In the rows, 128 means zero.
The rows of X fall into a few groups, which share some directions, and each row is roughly a mix of its group's hidden directions.
X:
[[ 93 149  99 114 143 155 140 144 147 181]
 [123 114  77 115 106 154 131 147  77 116]
 [126 100 105 101 124  91 113 183 151 130]
 [112  84 105 114 130 141 102 149 146  76]
 [120 114  91 106 165 132 125  98  75 134]
 [180 153 111 117  85 121 130 129 142 165]
 [103 114 155 183 107  99 118 113 134 159]
 [ 69 123 142 102 145  97 134 117 101 103]
 [ 75  71 142 128 152 136 138 126 130 143]
 [136 107 119 126 175 148 150 133  85  86]
 [ 91 112 154 132 115 129 143 108 191 118]
 [155 142 127 139 160  59 122 129 114 139]
 [105 133 125  95 192 137 123 107 119 158]
 [ 82 178 101 145 123 118 137  96 117 145]
 [122 108 171  92 109 123  94 145 112 167]
 [139 168 138 175 163 111 124 157  98 131]
 [121 172 143 158 120 146 116 186 143 132]
 [130 110 176  69 119 143 122 152 140 122]
 [112 154 165 130 170 134 115  75 131 114]
 [154 181  98 124 171 141 147 120 116 144]
 [110 126 117 159 116 171 111 116 163  81]
 [102 114 117 144 153 144  88 138 147 183]
 [148  84 141 121 131 139 128 147 119 192]
 [ 86  78 140 122 154 136 140 135  94 102]
 [151 138  93  98 161 120 155  79 137 119]
 [ 93 163 138 145 151 140 151 112 181 141]
 [197 152 149 132 132 134 131 146  98 118]
 [116  97 150 131 101 162 126 141  86 171]
 [127  97 100 129 124 125 123 163  65 146]
 [173  87 112 117 114 135  94 143 146  94]
 [145  87 120  98 113 134 115 142 187 114]
 [ 98 137 110 138  92 100 124 111 117 185]
 [ 92 114  73 143 101 106 119 105 153 126]
 [ 75 142  84 113 108 133 110 116 150 101]
 [ 96 112  91 106 114 135 141 123 134  68]
 [101 139 126 126 107 112  78 127 108 180]
 [130 133 115 147 114 130 114 173  68 155]
 [123 111 108 145 105 137 171 118 185 149]
 [170 102 117 157 117 102  95 116 170 136]
 [100  80 103 111  83 116 112 119 154 130]
 [158 154 156  98 112 133 108  87 134  88]
 [ 85  67 111 109 116 107 133 129 133 146]
 [ 97 121 112 122  98 112 157 141 179 161]
 [123 133 118 125 136 177 176  81 123 136]
 [ 80 127 131 104 116 169 149 118 129  84]
 [123 132 110 145 111 104  95 131 112 194]
 [115  94  86 107 108 120 146 117 150  80]
 [120 170 151 138 161 104 104  86 148 146]
 [177 121 142  90 103 134 120 167 157 127]
 [101 105 149 146 157 124 122 141  64 121]
 [141 137 142 147 167 105 187 117 116 104]
 [179 118 143 144 122 136 110 185 135 109]
 [ 69 129 151 126 163 102 109 124 105 107]
 [ 90  85 116 106 142  94 121 129 129 171]
 [120  83 109  80  93 147 142 112 150 125]
 [166 181 148 130 120 121 156 104 158 144]
 [146 114  95 111 149 129 140 127  68 162]
 [ 96 169 173  99 147 126 143  98 129 138]
 [115 142 152 159 158 137 172  86 150 120]
 [121 135 138 192  97 118 142 106 121 160]
 [ 82 115  95 149 152 169 138 120 132  97]
 [ 93 166 128 150  96 155 108 151 160 111]
 [145 139  98 108 110 120  81 149 176 139]
 [139 106 175  97  99 148 122 101 162 144]
 [144 165 134  96 133 136 127 127 194 138]
 [183 161 139 131 144 150 144  95 102 115]
 [ 82 103 133 141 112 148 146 174 141 159]
 [ 85 133  95 166 116 138 102 113 105 161]
 [100 189 100 132 127 121 119 102 160 134]
 [136 156  96  79  96 113 140 119 137 165]
 [119  99 135 164 105 128 123 111  98 185]
 [143 163 151 137 143 122  96 140  92 177]
 [ 83 148 125  82 106 154 112 137 161 119]
 [113 109 134  73 126 107 115 135 137  75]
 [120 124 115 147  83 116 123 109 187 152]
 [187 111 140 152 112  95 109 150 150 127]
 [ 76 149  97 140 156 127 152 108 163 132]
 [144 169 173 119  99 115 121 142  85 136]
 [186 142 140 114 156 144 133 158 150  98]
 [154  98  96  95  96 123 158 155 149 108]
 [104 111 147  72  97 127 112 144 162 144]
 [162  92 168 113 106  92 103 149 140 123]
 [ 71  96 115 109 116 135 139 120 167 150]
 [141 103 132  91  76 149 113 104 148 101]
 [138 119 192 110 142 143 139 139  85 137]
 [101 122  76 135 124  97 135 106 147  86]
 [ 87 147 170 120 138 154 164 119  94 135]
 [115 127 129 133  99  83 144  80 162 149]
 [107 114 176 111 165 124 159 115 131 166]
 [ 86 163  89 121 132  85 126 115 151 123]
 [158 146 100  79 133 156 161 129 129  98]
 [128 162 143  97 148  98  79 143  96 125]
 [160 138 140 169 144 175 168 128 123 139]
 [110 143 129 166 114 157 151 117 131 187]
 [125 170  94 160 141 102  92 118 103 148]
 [102 118 125 148 131 156 181  97 164 116]
 [148 102 122 131 128 129 146  98 164  69]
 [127 119 115 127 105  86 122 100 169 174]
 [130  73 140 114 105 124 151 130 128 181]
 [116 117  98  96  95 122 159  84 135  98]
 [138 159 124 129 150 144 129 127 105 197]
 [120 102  74 111 127 160  95 151 151 120]
 [155 172 154 144 152 149 136  82 109 136]
 [121 110  85 110  69 113 153 136 141 139]
 [119  96 110 121 136 106 105 128  68 161]
 [ 63 117 112 142 153 117 146 126 142 161]
 [101 137  65 120 145 134 139 155 110 158]
 [151 135 125  69  91  99 148 110 115 134]
 [ 98 154 134 102 128 113 157  95 173 157]
 [125 116  86 163 121 171 125 128 163  97]
 [174 101  94 137 126 146  88 161 136 119]
 [134 110 172 116 124 119  99 138  83 169]
 [111 114 130 142 120 150 196  97 143 114]
 [166 154  95  93 159 126 129 152 119 163]
 [168 109 132 165 110 112 100 131 177 120]
 [152 115 136 179  88  89 120 125 153 134]
 [100 146 137  99  88 127 157 109 177 123]
 [182 157 160 104 145 118 124 145 106 103]
 [ 99 187  98 150 140 144 135 101 139 142]
 [120  89 101 155  84 165 107 115 129 145]
 [114 100 107 123 199 148 129 129 147 131]
 [156  90 113  93 151  95 156 117 159 132]
 [115 135  94 149 139  88  98 108  85 106]
 [132 163  94 101 145 150 123 130 125 186]
 [115  78  94 109 104 101 125 154 131  97]
 [159 123 145 114 139  99 125  66 143 103]
 [111 105 116 105 127 120 192 166 137 132]
 [114 150 127 120 130 114  96  62 110 153]]
Which three rows in each list fit none of the groups? Every other row fits one group, some only roughly. Give them in the order they come.
    z_900: [161 122 126 137 189 156 158 128 117 107]
    z_447: [143 131 144 136 118 140 150  69 151  84]
    z_137: [115 105 147 113 109 118 128 178 180 145]
    z_74: [ 90 100 117  92 158 131 101 154 113  96]
    z_37: [175 147 113 122 113 130 131 174 148  88]
    z_325: [107 170 192 143 137 116 130 112 127 140]
    z_555: [103 124 120 133 163 153 130  91 184 116]
    z_872: [ 70 158 142 103 109 118 135  97 150 115]
    z_444: [136  94 157  88 128 109 127 141 147  77]
    z_785: [ 64 124 114 100 101 129 126 108 149 105]
    z_512: [ 74 127 122 128 117 166 144 127 143 174]
    z_807: [162 155 164 157 169 100 134 153 137 136]
    z_234: [126 107 147  82 145 172 122 149 154  97]
    z_429: [ 89 134 129 140 107 184 122 130 101 162]

z_900; z_872; z_234
    z_21: [ 61 102 113 135 128  95 103 125 129 139]
    z_54: [133 108  96 174 123 113  95 112  88 148]
    z_837: [107 119  69 147 144 132 146 142  82 129]
    z_414: [167 158  78 129 112 147  94 146 136 140]
    z_76: [147 167  83 152 134 127 128 131 179 137]
    z_31: [ 91  94 149 137 129 119 122 181  92 129]
    z_236: [157 146 140  76 114 148 125 112 169 153]
    z_874: [139  82 185 142 144 106 122 140 122 152]
    z_357: [152 115 153  89 128 123 169 134  79 139]
    z_522: [128 172 119 145 113 151 155  70 129 135]
    z_836: [113 164 124 152 151 125  88 167 100 101]

z_31; z_522; z_836
    z_222: [ 83 114 105 140 167 127 118 138 163  91]
    z_924: [ 99  91 102 164 114 113 172 134 153 130]
    z_786: [132 120 121 116 145 166 171 121 123 186]
    z_60: [133  83 119  99  88 140 113 157  91 130]
    z_151: [124 105 160  86 140 175 150 135 134 159]
    z_95: [114 171 160 100 137 149  94 146  96 146]
    z_573: [100 124 110 117 125 123 128  66 153  90]
    z_404: [113  98 100 151 125 102 138 100  99  79]
    z_884: [112 176  87 130 133 170 106 130 135 103]
    z_703: [101  78 119 168 145 112 108 154 129 153]

z_222; z_151; z_703
    z_955: [147 115 141 139 122 136 160 134 134  56]
    z_201: [171 185 150 154 111 102 126 121 126 134]
    z_450: [132 151 128 135  86 118  70 105 132 157]
    z_337: [139 131  90 154 115 129 146 125 190 153]
    z_568: [114 153 158 157  98 128 126 106 118 184]
    z_244: [100 146 171  99 132 113 113 126  81 155]
    z_130: [135 127 107 105 121  62 100 132 151 147]
    z_799: [ 67 120 126  93 125 128 134 108 104 163]
    z_580: [ 95 155 142 186 119 107 139  98 115 115]
    z_421: [120 117 122 129 145 174 135 152 127 191]

z_568; z_799; z_421
    z_757: [117 104 132 158 145 111 126 177  82 150]
    z_257: [ 70 107 157 141 138 102 132 109 162 139]
    z_111: [144 101 148 139 110  85 117 170 131  88]
    z_565: [146 116 142 126 134 107 152 128 201 117]
    z_483: [110  89 138  67 124 127 128 164 132 146]
    z_511: [124 122  89 114 103 158 168 144 142  84]
    z_990: [145 141 109 114  92  99 100 117  94 173]
    z_966: [194 134 123 128 153 106 120 155 158 127]
    z_218: [116  99  93 114 147 105 131 122 181  96]
    z_72: [ 83 151  78 153 119 107 130 146 121 154]
    z_247: [121 164  77 158 121 136  83 128 140 134]
    z_373: [163 141 149  99 124 141 134  74 162 109]

z_483; z_218; z_72
    z_825: [121 139  74 130 123 126  81 125 127  84]
    z_43: [136 126  97  91 136 145 164 156 177 131]
    z_187: [144 142 116 159 146 112 131 189  91 121]
    z_92: [133 116 133 190  95 123 115 119 147 167]
    z_428: [103 114  81 111 121 160 125  99 170 113]
    z_987: [ 93 100  82 117 170 133 142 122 152 148]
    z_554: [120  95 179 163 143  92 125 148 145 135]
    z_957: [ 96 130 119 113 132  94 161 104  92 169]
    z_422: [118 124 138 122  77 112  86 145 151 168]
    z_249: [122 186 140 143 135 151 113 169 110 103]
    z_702: [185 164 124  93 130 144 131 111 151 109]
    z_816: [171 148 100 139 141 112 107 171 146  96]
    z_452: [107 173 133 185 138 122 122 121 122  94]
    z_650: [141 127 164  97 161 118 145 160 175 135]

z_422; z_249; z_816
    z_682: [116  94 154 137 166 178 145 122 100 118]
    z_230: [114  91 135  86 164 157 157 135 152 112]
    z_4: [156 141 141 174  86 131  90 149 114 115]
    z_982: [169 129 154  97  96  90 150 109 142 109]
    z_806: [158 173 139 148 109 139  79 145 106 115]
    z_320: [ 79 114  86 145 136 141 107 102 139  95]
    z_121: [118  97  94 129 118  72  91 114 120 136]
    z_216: [ 98 151 108 177 133 118 140 125 114  78]
    z_185: [ 84 143 121 109 125 133 127 148 187 156]
    z_871: [116  97 126 124 161 179  99 115 151 157]
    z_698: [ 90 150 138 150 164 125 111 119 142  76]

z_682; z_320; z_871
    z_184: [ 87 165  92 119 133 126 154 128 103 167]
    z_388: [162 108 117 142 156 122 128 121 109  64]
    z_102: [124  95 104 125 120 144  97 140 183  94]
    z_814: [159 116 144  68 103 152 130 138 148 104]
    z_787: [127 135 186 136 143 121 151  93  87 121]
    z_276: [163 114 120 124 107 113  86  89 170 122]
    z_389: [125 103 111 178 127 145 144 115 145  75]
    z_485: [108 100 119 113 167 176 151 134 156 105]
    z_145: [144 203 121 115 131 131 151 103 130 130]
    z_992: [116 148 161 166 108 151 140 133  97  83]

z_184; z_814; z_787
    z_926: [126 118  86  92 125 158 140 118 179 144]
    z_783: [146 153 195 147 108 128 138 148 116 147]
    z_369: [154 124 131  89  97 178 150 109 150 114]
    z_105: [115 132 160 116 121 154  93 188 125 146]
    z_471: [146 182  96 137  89 127 146 105 147 117]
    z_797: [142 121 196 128 131  91 126 123 120 157]
    z_38: [112 159  88 124 108 130 174 153 164 123]
    z_352: [113 148 190 172 129 134 105 116 122 136]
    z_563: [164  96 174 150 153 156 152 138 141 123]
    z_823: [139 123 134 123 194 148 114 158  95 136]

z_783; z_105; z_38
    z_844: [127 152 135 138 151 144 121 114 182 178]
    z_658: [146 132 130 143 145  91 143 173 162  89]
    z_168: [132 134 123 154  61 111 106 107 154 136]
    z_648: [139  83 111 158  79 139 163 124 140 124]
    z_707: [146 131 143 161 156  94 142 119 143  72]
    z_965: [122 151 103  87 129 132 156 109 109 181]
    z_840: [120 164 145 168  96 142  88 114 156 114]
    z_652: [ 67 115 152 131  96 125 105 110  99 122]
    z_44: [132 153 187 113 136 147 129 112 108 171]
    z_195: [139 165 104 140 147 186 123 133 123  95]
    z_606: [ 98 129 111 130 149  87 176 104 147 101]
    z_473: [163 138 119 180 144 137 159 158 111 151]
    z_481: [144 100 150 100 106 125 132 147 177 168]
    z_304: [136 149 132 155 161 160 117 140  91 176]
    z_266: [106 169 126 112  91 138 102 134 123 178]

z_652; z_44; z_473
    z_395: [157 126 156 141  95 155 122 129 168 172]
    z_607: [143 153 138 135 175 114 143 156  89  93]
    z_164: [153 133 173 165 115  97 123 163 101 138]
    z_89: [ 99 128 149 153  84  86 149 104 104 126]
    z_800: [153 147 143  86 118 114  78 109 124 161]
    z_749: [145 150  98 141 103  92  94 106 130 170]
    z_697: [ 74 107  95  89 149 146 116 129 140 144]
    z_326: [ 99  83 176  87 112 124 138 132 121 128]
    z_409: [120 137 139 183 138 116 103 133  74 118]
    z_167: [162 116  96  69 103 130 109 121 139 115]
    z_552: [ 64 170 123 101 124 111 140 122 142 128]
    z_199: [ 60 108 117 112 166 136 114 120 134 121]

z_395; z_607; z_749
    z_457: [ 77 167 114 101 113 121 126 128 164 152]
    z_666: [139 139 119 108 139  78 137  98 134  74]
    z_258: [186 128 150 131  98 130 151 136 128 171]
    z_83: [135 124  69  98 128  87 110 135 117 104]
    z_922: [175 115  86 109 112 119 147 103 144 161]
    z_671: [ 84  93 134 137 115 120 151 156 176 120]
    z_412: [ 99 114 159 126 102 133 139 154 161  76]
    z_720: [156 122 147 162 154  89 126 135  85 100]
    z_28: [141 148 106  95 105 172  92 121 142  95]
    z_386: [125 128 175 145 123 101 159 116 179 112]

z_666; z_922; z_412
    z_278: [122 156 133 187 136 145 139 163  95 138]
    z_984: [107  85 115  92  76 144 121 141 137 140]
    z_308: [ 90 137 179 124 128 115 138  91 105  98]
    z_520: [142 136 173 123 150 102 169 112 160 101]
    z_953: [ 62 113 131 109 132 162 154 112 139 121]
    z_756: [112 144 100  96 128 116 135 134  61 116]
    z_245: [145 150 105 150 158 156 176 135  91 131]
    z_653: [147 159 148 114 119 137  92 177  95 145]
    z_624: [ 92 105 103 154 119  98 158  82 133 123]
    z_559: [ 85 119 120 150 125 104  91  81 112 109]
    z_960: [143 182 136 113 109  82 121 112 142 100]
    z_397: [141 132 193  89 128 125 135 115 160 137]
    z_774: [ 99  80 154 160 125 131 160 115 157 147]

z_308; z_953; z_397
    z_979: [127 132 126  99 140 200 138 130 124 156]
    z_360: [163 128 133 139 157 101 146 182 107 154]
    z_319: [144 162  88 178 146 146 151 112 141 134]
    z_852: [120 166 145 155 145 105  97 136  77 113]
    z_135: [136 115  91 181 114 105 129 107 132 168]
    z_56: [122  87  81 143 133 172 111 151 119 113]
    z_161: [118 113 130 127 194 115  84 113 115 123]
    z_128: [125 136 100 138  90 168 129  86 163 114]
    z_33: [126 130 133 126 156 126 150 174  72 154]
    z_998: [115 158 111 159 158  88 170 115 143 144]
    z_432: [138 108  78  81 141 139 144 139 116 163]
    z_52: [ 94  88 141  89 168 124 112 154 116 118]

z_979; z_161; z_128
